Turns, then the turns between two rows, first turn first; the first pair answered:
X (before -> after):
[-19  15   4   4  15   1 -14 -11  -1   9] -> [-7 24  7 -4 17  3 -3 -3 -1 12]
[-24   4   0  23  -7 -21 -17   2  17 -14] -> [ -8  32   6   3   0 -15  -9  22   8 -18]
[  5  -6 -10   4 -23  -7 -12  -2   7   1] -> [  5   6 -10  -1 -20  -7 -18   3   0  -6]
Q (before -> after):
[ 16 -24 -20  -5  -2  -5  18  34   5 -14] -> [ 14 -20   5 -16   0  -6  33  28   3 -10]
[  4  -5 -24  12 -12   0 -19  18   3 -17] -> [ 14 -10  -9   3 -21  -5  -2  20  -1 -26]
[  7  -7  25 -16 -28  -6   3 -20 -17 -26] -> [ -4   2  34 -19 -16  -3  -1 -30 -18 -12]
R (before -> after):
[ -8 -13 -42  28  -3 -12 -38  28   1 -22] -> [-30 -17 -29  33  15 -16 -29  34   8 -14]
[ -1 -21   3   1 -13  -5   7  -7  -2   1] -> [  3 -16   1  -2 -16  -6   1  -2  -9 -10]
[ 21   2   3  -1  -4  10  13 -25   8  35] -> [ 33  25  -2 -15 -18   9  -5 -10 -15  -4]
Now pairs of rows:
Each pair is two turns apart.
[ -4 -33  19   2 -11 -10  23 -27  11   8] -> [  7 -11  -1  -5 -30 -10 -13 -26 -12 -29] -> R X
[-10  -4  16  -9   7  -9  22  18   1 -10] -> [-20  -6  19  -5  13  -8  20   4   8   2] -> Q X
[ 20  -4 -16  13   7   7 -11   4  18  12] -> [ 33 -11  -1   4  -5   2   8   8  15   1] -> Q Q
[-20  -1  -2  12  -1 -21   7  21  -4 -24] -> [-11  13  13   0   5 -17  23  25  -5 -14] -> X Q
[ -2 -22  22  -5  -1 -15  10   3   1 -35] -> [  2 -14  23 -11   0 -13  11   8  -2 -36] -> X X
[  4  21  14 -13  13 -10  19   2  -8  16] -> [ 11  22  -5  -3  10  -4   5 -12  -2  30] -> Q R
[  1 -21   2   2 -28   2  13  -9   0 -16] -> [-15 -10  23  -4 -14   5  15 -23   0   1] -> Q Q
[ -3   6  19 -10  -1   6  -9 -42   0  22] -> [  6  18   2 -10  -9   6 -28 -37 -11   4] -> R Q
[-10  -8  -8   8 -11  -2  21 -11  21  37] -> [-11  29  -5 -14 -16  -8  -3  22 -16 -23] -> R R
[-18 -13 -32  21  10   5 -32  -2  11   6] -> [  8 -19 -35  13 -14   0 -23  13   2 -23] -> R Q
[  2   0  26  -9  -8 -12  14  -7  -3   0] -> [-14   0  21  -3  -7 -14  -5 -11  -9 -11] -> X X
[ -2   7   9 -14 -24  10 -24   2   4 -45] -> [-11  15  27 -23 -17  11 -16  -9   1 -35] -> Q Q
[-17   2 -11  14  25  -4  -5  23  12  15] -> [  6  -9 -27  19   7  -2  -4  18  15  12] -> Q R
[  7  22  -8 -15   5  12 -21  15 -13 -28] -> [  9  23   5 -22   2  10 -11  13 -16 -30] -> Q Q
[-27 -21 -13  22   5 -17  -1  31  11 -23] -> [-15  -9  -1   7   3 -17  11  42   4 -32] -> Q X
[ 24  -1 -36  13  14  12   3  21  20  37] -> [ 43 -13 -17   0  -4   6  29  29  15  20] -> Q Q
[ 14 -20  11  -6 -18  -7  23  17  -1 -21] -> [ -7 -27  26  -3 -16  -9  20  -1  -2 -17] -> X Q
[-23  28 -22   4  11   5 -40  -9 -11  -1] -> [-21   8 -39  19  10   3 -36   4   1  -2] -> R Q
[ 12 -17 -30  21 -22  -1 -33 -19   7 -16] -> [ 25  -3 -17   2 -29  -4 -23  -1  -7 -39] -> Q X
[ 22  26  20 -19 -12   8  -6 -34 -14  12] -> [  0  40  19 -18   4   6 -21 -17 -21   2] -> Q R
[-27  15  45 -16  12 -17   9   6 -23 -30] -> [-30  20  48 -14  30  -7  17  -9  -8  12] -> X Q
[-14 -15   4   3 -20 -12  -2 -11  -4 -25] -> [-10  12  15 -13  -9  -9   0  -1 -14 -27] -> X Q
[-20   1 -14   5   3  10 -11  12  18   9] -> [ -4 -10 -16   2 -12   5   2  24  16  -8] -> Q Q
[  5 -12  11   7 -24   1  17 -15   3  -2] -> [-10  -2  17   8 -11   6  11 -26   5  14] -> Q Q
[ 25 -18  12  -6 -25   7   8   2  -4  -5] -> [  3  -2  31 -12  -7  12   5 -15  -5  16] -> Q Q
[ 14 -19  18  -9 -11  -6  40   2   4  14] -> [ 33  -1   5 -15 -26   3  19 -19  -4  15] -> Q R
[-15  -7  -3   5   8  -4   5  18   2 -13] -> [ 11 -12 -20   7 -10   3   2   1   6  -3] -> R R
[ 11   4 -14   3  10  -5   8  42   9   0] -> [14 -4 -6  3  9 -5 20 38 15  9] -> R Q
[ -5   7   8  12  14   0  -3 -34   8   9] -> [ 14  13  -9  11  -3   1 -15 -32   1  -8] -> R Q
[  3 -31  12   3 -13 -15  24  -6  -2  12] -> [  7 -23  -4   2 -29 -16  -5 -11 -19 -15] -> R X
[-13   8  15  -3  20  14  14  24  -7   9] -> [-31 -17  11  15  14  10   3   5  -1  10] -> X X
[ -3  -6  -3   2 -11  -3 -25 -21  -4 -21] -> [ 15  14   3 -15 -11  -1 -12  -2 -12 -28] -> Q X
[ 15  11  31  -7 -13  11  -5 -22  -6  -9] -> [-11  19  33  -3   8  11 -17 -19  -5   0] -> R Q
[ -5  -8 -20   3 -10  -5 -23 -11  11  -2] -> [-20  12  -4  -8  15  -5 -15  15   7  -1] -> X R
[ 28   2 -12 -13 -14   3  -7  -9  -2   6] -> [ 18 -12  -7  -6 -19   0  -6 -20   1   8] -> Q X
[-23  20   3  12  42  -2  26  37  -7  -3] -> [ 48  13 -42  15 -12  13  12  -7  -3   8] -> R R
[  8 -14 -25  36   4  -8 -19 -11   8   1] -> [ 27 -26  -1  19 -15 -15  11  -1   1 -17] -> Q Q
[-6 -4 -9 14 22 18  4 -4 15 60] -> [-11 -17 -43  31   6  12 -29   9   7  23] -> X Q
[ 15   4 -22 -14 -11  25 -12  18 -14  -5] -> [  0  -9   3 -14  10  20  22  30  -1  11] -> R X
[-39  -3  41  11  15   8   7 -20  -4   0] -> [-21  19  47  -7  22  13  19  -2  -9   0] -> X X
[ -9  12  -4   2  -1   2 -18 -33 -28 -15] -> [ 10  33   0 -11   8   9  -5 -18 -29  -3] -> X Q
[ -8  32  11 -10  25  10   1  -3   0  25] -> [ 12  23 -19   2  11  15 -11 -11   8  31] -> R Q
[ -1   2 -16   4  -6   5 -18 -12   2   7] -> [ 12  10 -17  -4  -9   6 -13   1  -2  -4] -> X Q
[-14  31  13 -15  40  13   8  47  10  10] -> [-12  -6   5   6  33  14  23  25  36  41] -> X Q
[-3  4  5 -5 17  3 11 14  8  0] -> [-17 -10   1   6  13   0   0   3   9  -2] -> X X
[-12 -16   5  20  -4 -26  -8  -3   2 -45] -> [-21  -8  25  13  28 -22  21  11  18 -10] -> X R
[ 13 -21 -14   9 -16  -3  -6   0  -3  -9] -> [ 21  -1 -12  -3 -10   0  -3  13 -12 -12] -> X X
[ 62 -27 -13 -17 -32   4  12 -12   4 -12] -> [ 23 -13 -27  -7 -27  -2 -41 -13 -17 -44] -> X X
[ -9  14  16 -15  -8  -7  -5 -14 -16 -14] -> [  4  23  17 -21  -1  -1   7  -9 -11   0] -> Q X
[-25  10   8  -6   1  -5 -30  -1 -19 -33] -> [  2  36  22 -27  17   7   1  11 -13  -3] -> X Q
[-23  12  39 -36  17 -26  -1  29 -17 -22] -> [-42  22  13 -19  36 -17 -33  21 -11  -4] -> Q Q
[ 29  22  10 -34  -1  -9  10  17 -13  11] -> [ 13 -18  14 -13  -5 -11  19 -18   9  41] -> X Q
[-34 -16  40 -14   6  -3   1 -43 -16  20] -> [  1   3  19 -28 -26   0 -22 -43 -40 -15] -> R R
[-12 -24   7  22   1 -10   2  -5 -12 -12] -> [ 11   8  13   0   9  -4  17  18 -20 -14] -> X X
[  9  10   2   4  -7  21  -2 -46  13  36] -> [-24  42  25 -15  12   9 -14   0 -19 -18] -> R R
[ 10 -12 -28  18  -5  -3 -12   6   4  -3] -> [ -8   4 -12  10  15  -5  -9  27  -2 -10] -> X R
[ 18 -11   1   6 -19   1  26  -1  -1 -17] -> [ -9 -17  13  12 -17  -2  15 -22  -2 -13] -> Q X
[-21  -8  26  14  32 -12  22  17  12  24] -> [-36   7  19  13  36 -14  -3  21  -1   5] -> X X
[ 31  -7   1   0   2 -15  40  52 -13 -37] -> [ 19 -18  30   0  16 -10  68  14   6  16] -> Q R
[ 23  -4  14 -20 -33   5  12 -29  -6   7] -> [-13   0  17 -17 -27  -5 -15 -20 -23 -27] -> X R
[ -2  63  10 -14   6   3  -9  24 -19   3] -> [12 30 14 -2  7  9 27  1 13 54] -> X Q
[ 16 -24 -30  28 -22   3  -7   0  -2 -25] -> [ -3 -19  11  10 -13  -8  17  21 -14 -44] -> Q R
[ 7 13 17 -7  1 -1 11 -2 -2 19] -> [-1 16 -5  4 10  1 -9 -2  1 25] -> Q Q
[20 14 -3 -7 16  2 27 29  9 15] -> [ 35 -11 -27   7 -25  -1   3   0   5  -3] -> X R
[ 13 -12  48 -28 -27 -13  35 -12  -9 -14] -> [-29 -21  47  -8 -17 -14   6 -43  -5  -3] -> X Q
[  2   0  13 -12  -2   0  10   1  -7   3] -> [-14  -9   8  -3  -3  -4  -5  -9  -8  -4] -> X X
[-17  26   6 -22  15  -6  12  -2  -8 -26] -> [ 13   7   6 -19   4  -1  39 -16  11   2] -> X R
[ -1  13  -3   2  -2  -1   6 -11   5 -22] -> [ -9  11   4   2   7  -2  13  -6   9 -14] -> R X
[ 22 -10  -5   9  -7   2  -5 -19  11  24] -> [ 27  13   5 -11 -16  -4 -13   0 -13 -16] -> R Q
[  5 -20  -1   2 -18 -11  17   9   2 -14] -> [ -2  -3  -5  -1 -14 -11   1  16  -8 -28] -> X X
[-27   7  18 -15  12   0 -18   0 -15 -36] -> [  8 -22  -5   4  -9  14  -7 -45  13  13] -> R R
[  9  -3  -7  -1 -19 -13   7  27 -13 -38] -> [ -1 -32  -2  18  -6  -8  30   3  19  14] -> R R
[ -4 -10  -2  13 -10  -6 -12   4 -10   3] -> [  1  -1   1   5 -11  -6 -11  12 -16  -4] -> Q X
[ 24  13   9 -12 -21  -4  12   2 -21   2] -> [  1 -11  26  -1  -9 -11  29   0  -6  15] -> R X
[ 19   7 -13 -14 -14  -2  -7 -42 -24  -2] -> [-33   2  21 -11  29 -12  10 -21 -16   8] -> R R
[ 19   1 -10  -2   3  10  -5  16   1  10] -> [ 15 -19  -7   5  -4   5  -1   3   7  13] -> Q X
[ 34  21  -9  -5 -19  10 -16 -19  -4  -8] -> [ 27   0  -8   5 -24   8 -13 -33   5   0] -> X X
[-33 -36 -14  22  -3  -6  -4  -8  12  -6] -> [  0 -38 -15  11 -30  -7   3 -12   4 -22] -> R Q
[ -1 -28 -32  25   0  -1  -9   9   9  -1] -> [  7 -27 -17  12 -10  -9   4  26  -1 -26] -> Q R
[-19  30   9 -16  13  15  -9  -4  -3  -9] -> [  8  29   3 -19  13  21  14   6   9   9] -> Q X
[  7 -17 -19  13  -9  -2 -18 -11   6   3] -> [-22  -8   1   8  13  -9 -14  13  -2 -10] -> R R
[-16  15   0   0   3  10 -19   0   3  -2] -> [-11   2 -13  10   1   9 -17   2  10   3] -> R Q
[ -6  44  -2 -12   9   5 -17 -16 -18   8] -> [  9  31 -32   1  -4   3 -27  -1 -17  -8] -> Q Q
[ 17 -12  12   1  -4   2   4  -7  -1  13] -> [ -1 -10   9   7   0   1 -16 -16  -3   9] -> Q X
[ 11   5 -22  10 -11  -3 -24   2 -14 -13] -> [  6  16   6  -5  15  -4  12  31 -11  -3] -> R X
[  3  16  26 -12  25   3  33  13  10  19] -> [-23 -21   6  21  19  -2  11 -15  24  27] -> X Q
[  0  -6  11   0   2   5  11 -15   1   1] -> [ -6  -4   0   6   8   8  -2 -16   2   6] -> Q Q
[ 29   7  34 -28 -42 -12  25 -32 -22 -16] -> [ -6 -13  55 -18 -26 -22  40 -25 -11 -12] -> R X
[-5 -8  8 -5  3 -6 25  3 20  3] -> [-16  -1   2   1  12  -2  11  -3  23  14] -> Q Q
[ -3 -16  23  -8  15  10  13  31  -4   6] -> [ 36 -16  -1  -9 -15  18   2  11  -7   3] -> R R
[ 11   7  -1   9 -21 -10  -1   7 -12 -27] -> [ -8 -15  10  23  -2  -9  20  -4  12  12] -> R R
[  9 -49  10   9 -26  -7  34 -13  11  -9] -> [-40 -30  16  11 -13 -12 -12 -28  -9 -29] -> Q X
[-17  -3  -8   8   3  -5  -7   2 -15 -16] -> [ -6 -15 -16  15  -2  -1  -2 -14  -4   6] -> R R
[ -1 -30 -14  28   8  10  13 -43  10  15] -> [ 35  12 -25   1 -13  12  -5 -20 -23 -32] -> R X
[-13  18 -24  12  28  12 -26  -9  11  21] -> [ 10  19 -15   3  27  16   2  -2  18  37] -> X X
[ 36  14  10 -11  -8   7  14   2   5  20] -> [ 25   2  -1  -2 -31  -3 -19  -6 -11 -19] -> X R
[ -9  10  37 -19  13  -9  26  21 -10 -10] -> [ 42  -3   3 -11 -24   4  21 -18   2  13] -> R R
[  0 -20  -2   1  19  -6  39  11  21  23] -> [ -8 -15  -7   5  26  -2  28   7  23  31] -> Q Q
[ 28  -1 -23   8 -11  -2  -8  -9  -5  17] -> [ 35  -4  -3  -4 -17  -5   9  -7  -8  11] -> Q Q
[-10  21  17 -15  21   4   5 -23   5  24] -> [  4  25 -18  -5  11  10 -21 -25   4  16] -> Q R
[-9 -2  7  1 25 12 -1 -8  9 37] -> [-10   4 -17   7  24  11 -26   2   3  23] -> Q X
[ 30  -2   3  -8 -21   4  16 -23  -9   4] -> [  1  -8   6   3 -17   2  -2 -41  -8   7] -> Q X
[ 34  35   5 -24 -17   8  -9  -8 -19  -9] -> [ 25  24  21 -28 -18  -1   5   6 -21 -24] -> X R
[ 31   8  23 -22  -2   5  16   8  13  -5] -> [ 27 -13  11  -9 -26  -1  -5  -9   7 -24] -> X R
[ 58  23   0   2 -25  14   8 -19  -8   1] -> [ 41  36  18  -3 -12  17   8 -32  -8  18] -> Q Q
[-16  14   6  -2   2  -9   3   7 -10  -8] -> [-16   0  -4  12   5  -5   5  -5   5  15] -> R Q
[ 28  10 -14  -4 -18  -1 -12   1  -8  -8] -> [  8  14   6 -10  -5  -8  -3  23 -14 -22] -> X R
[  7  -1  33 -11  23  -6  55  24  17  19] -> [ -5 -46 -12  30 -19  -8   0 -41  22  13] -> R X
[ 15 -23 -19   7 -15  -7   2  -3  12 -12] -> [  0 -20  -7   5 -16 -11  -6 -10   2 -25] -> Q X
[ 14   8   6 -12  -9   4  11   9 -15 -11] -> [ 5 -8 12 -3  2  5 25  0  3 17] -> R R
[-11 -30   8  15  -1   8  12   1  11  -4] -> [ 10 -25   8   6 -19   9  12  -8   3  -9] -> R Q
[  0 -23 -14   7  13   3   7 -14   2   0] -> [ -4  -8 -12  -2  12  -1  -1   1 -13 -26] -> R R
[ 10   3 -12  11  12   9   1  21   4  16] -> [ 12 -14 -12  16   2   6   5  18   7  11] -> X Q
[-7 -7  4 17  9 -4 -4  5  4 15] -> [  9  -7 -11  18  -6   0 -10   3   0   7] -> Q R
[ 18 -14 -61  46 -18   3  -1 -13  20   2] -> [-45   7 -20  34  28 -14   3  39   2 -33] -> R R
[-23   9   1   3  15   1 -20  -8  -2   6] -> [ 3  8 10 -7 15  7 14 -1  8 24] -> X X
[ 12 -18  23   6  -7  -7  40   8   4 -13] -> [ 26 -10  17   4 -15   1  33 -22   5   8] -> Q R
[-39   9  46 -18  -4   8   2 -23  -7 -23] -> [-45  11  33  -8  -2  13 -15 -38  -4 -11] -> R X
[-5 -4 -4 16 10 -6 -5  2  0  7] -> [ 5  8 -2  7 12 -3  2 12 -3  7] -> X X
[-29  18  29 -13  19  -3 -15 -13 -11   0] -> [-15  -3  -5  11  12   4 -24 -32  11  28] -> R Q
[-10  32  -4   0  -7  -6 -38 -26 -23 -22] -> [ -4  43  30 -19  25  -4  17   7 -12   5] -> X R
[-16  -6  26  -8   2  -7  25  11  10   4] -> [-36  -2  19  -2   5 -10  -1   8   2 -11] -> X X
[-27  -7   1  20   0 -16  -2  -1   4 -33] -> [ 12  11  14  -2   5  -9  37  18   8 -16] -> X X
[-38 -37  32   7  -8  -7  15 -31   4  14] -> [-46 -25  16  11   0   1 -12 -40   1  22] -> X R
[-27 -17  -9  19   3   3   0 -14  17  35] -> [-12  41  -6 -11  18  10  -5  22  -7  14] -> X X
[-18 -30  17  14 -11 -10   4 -24  -4 -10] -> [ -7 -24  16   8 -20  -9   0 -32  -9 -11] -> R Q
[ -4   7  -8  -9 -20   2 -11 -13  18  46] -> [ 12  23 -14 -23 -37   0 -23   2  -2   8] -> R Q
[38 26 -2 -9 -6 26 37  7  8 47] -> [ 43  50  -9 -17 -12  26  13  18 -12  18] -> Q R
[ -4 -20   9 -12 -21  -4  -7  -6   4  -2] -> [-21 -12  15 -11  -6  -6 -10   2   1  -5] -> X R
[ 52  -6   1 -14 -25   3  22  -6   3   6] -> [ 32 -28  18  -9 -24  -8  34   1   6  -6] -> R X
[-28 -15   2  11  19   1   9   0  -6   8] -> [-21 -22 -15  19  12   0   3   8  -6  -1] -> Q Q
[  3  30 -19  -7  20  10   5  36  -3   2] -> [-14 -29 -22  25   4   2   8  -1  21  21] -> X X
[  5 -19   3  -5  -9  -5  15  25 -12 -10] -> [-13 -31   0   8  -5  -7   5  15  -7  -7] -> R X
[ 33  16  12 -29 -16 -13  17  18 -10   6] -> [  9 -21  20  -9 -19 -16  21 -18   8  31] -> X Q
[-16 -34  12  14 -15 -15  20  11  -1 -37] -> [-38 -17  37   6   4 -11  21  -7  -3 -13] -> Q Q
[ -7  -2   3   3  12   5   5 -24   4  21] -> [-14  11 -14   6  15   7 -17 -14  -6   7] -> Q X
[ 19 -55  -3  25 -45  -8  -1 -23  22  -5] -> [ 11 -19  38 -12 -45 -16   2  -3 -13 -51] -> R Q
[-15 -13   2 -13  15  -1 -17   2  -9 -15] -> [  5 -24 -12  -6   1   5 -15 -18   2   4] -> R R
[  6   5 -22  14  32   6  11  15  34  43] -> [ 21  39 -30  -8  14   3 -15  39  -2 -16] -> R R
[ -7 -10  -9   9   9  -7  16  15  31  17] -> [-16 -17 -18  14   0 -13  -3  18  24  -5] -> X Q
[-20 -17  20  -3  -7  -8  -5 -10  -7 -18] -> [ -3 -23  10   1 -19  -4  -6 -24  -4  -9] -> R R
[ -2  25  27 -20   8   9   6 -14  -7  12] -> [ -3  25   6  -6  12  14 -10 -22   0  26] -> R Q
[-32  -6 -15  13  19  -7 -25   5   3  -1] -> [-11  21 -24   1  19   1 -31  12  -4  -2] -> R X
[-10  20   2  -1  25   1  -2  29   1   2] -> [ -2   3 -10  13  22   4   3  16  17  25] -> Q R
[ 14  24 -21 -14   4  14 -12  -6  -6   8] -> [ 16  26 -13 -22   1  10  -4   7 -13  -7] -> X R
[ -3 -19 -27  27  10   6 -21   0   0   2] -> [ 19 -31  -6  12 -11  -3  10  10  -6 -21] -> Q Q
[-25  -6   6 -10  27 -10   1  22   7  17] -> [ 29   1 -28 -17 -16  -1 -19   2  -3   5] -> R R
[ 4 -3 15 -7  3 -4 26  9  9  5] -> [ 21   5   4 -12 -13  -1  16   8   0  -8] -> R R
[ 17  17  10 -20 -14   4  16  -6   0   1] -> [-14  -7   0   4 -19  -4 -12 -27   2  -8] -> X X
[ 12  14   4 -12   1  -4   3  -2   1  13] -> [ 9 15 -7 -6  3 -2 -5 -2  3 17] -> Q Q
[-19   5   8 -15  18   2 -10   6  -3  28] -> [ -2  -1 -21  -4   6   6 -24   1   2  30] -> Q R
[ 27   5 -27   1  -6  11   9   0  14   4] -> [ 22 -13 -22   6 -17   4  11  -6  14  -5] -> X Q
[ -9  13  16 -30 -10  -7  17  15   2  12] -> [-11  10   7 -20  -4  -1   9   0  12  36] -> R Q
[ -6   7   4   3  -6   8  -8 -35  -3  14] -> [-21  19  15  -5   2   3 -11 -17 -15  -6] -> R R
